[[ 61  67 -53]
 [ 35 -92  -2]
 [-14  20 -49]]
->
[[ 35 -92  -2]
 [-14  20 -49]]

[[-18  61  22 -49 -85]
 [-54  60  14  75 -19]
 [-56  61 -63  45 -25]
 [ -8 -51 -65  20  39]]
->
[[-54  60  14]
 [-56  61 -63]]

[[ 86  -9  33  68]
 [ 43  55 -60 -76]
 [-27  34  60  80]]
->
[[ 43  55 -60]
 [-27  34  60]]

[[-75  -1  28  27]
 [-22  -2   8   9]
 [-28  -1  11  11]]
->
[[-22  -2   8]
 [-28  -1  11]]

[[-60  82 -22  32  61]
 [ 14 -31  40 -22 -67]
 [ 26 -43  34 -27 -68]]
->
[[ 14 -31  40]
 [ 26 -43  34]]

[[ 40 -74   0]
 [-52  47 -12]
 [-92  12 -62]
 [-69  26 -49]
 [ 48  81 -76]]
->
[[-52  47 -12]
 [-92  12 -62]]

[[  1   4  -1]
 [-40 -52 -18]
 [-50 -84 -25]
 [-14 -40  -8]
 [-43 -74 -20]]
->
[[-40 -52 -18]
 [-50 -84 -25]]

[[ 26 -19   4]
 [ 26 -19   4]
 [ 26 -19  -8]
 [ 74   9   4]]
->
[[ 26 -19   4]
 [ 26 -19  -8]]
---
[[ -83  -28   72   99]
 [  92  -38   74  -73]
 [ -85   94   45 -101]]
->
[[-83 -28]
 [ 92 -38]]

[[-24  50  -4]
 [-10 -77  38]
 [-98  23  86]
 [ 25  58 -27]]
->
[[-24  50]
 [-10 -77]]

[[ 73  34 -42]
 [-33  52  -2]
 [ 26   6 -30]
 [ 83 -28 -12]]
->
[[ 73  34]
 [-33  52]]

[[-22  16  17  -9   7]
 [  1 -51  25 -77  14]
 [ 16 -14 -38   4  -2]
 [ -4  41 -27 -30  28]
 [ 30  56 -47 -14   2]]
->
[[-22  16]
 [  1 -51]]

[[-55 -66 -40  -6  89]
 [-17 -56 -30  12 -19]
 [ 40 -16 -84  -6 -63]
 [-31  -2 -36 -46 -15]]
->
[[-55 -66]
 [-17 -56]]

[[ -8   5]
 [-88  55]
 [ 71 -47]]
->
[[ -8   5]
 [-88  55]]

[[ -2  -1]
 [ 33  26]
 [  1   2]
 [-63  89]]
->
[[-2 -1]
 [33 26]]

[[ 77 -19]
 [ 55  14]
 [ -7 -53]]
->
[[ 77 -19]
 [ 55  14]]

[[ -5   6 -81 -47]
 [ 12  10   5 -59]
 [-55 -67   2  13]
 [ 60  69  -9  23]]
->
[[-5  6]
 [12 10]]
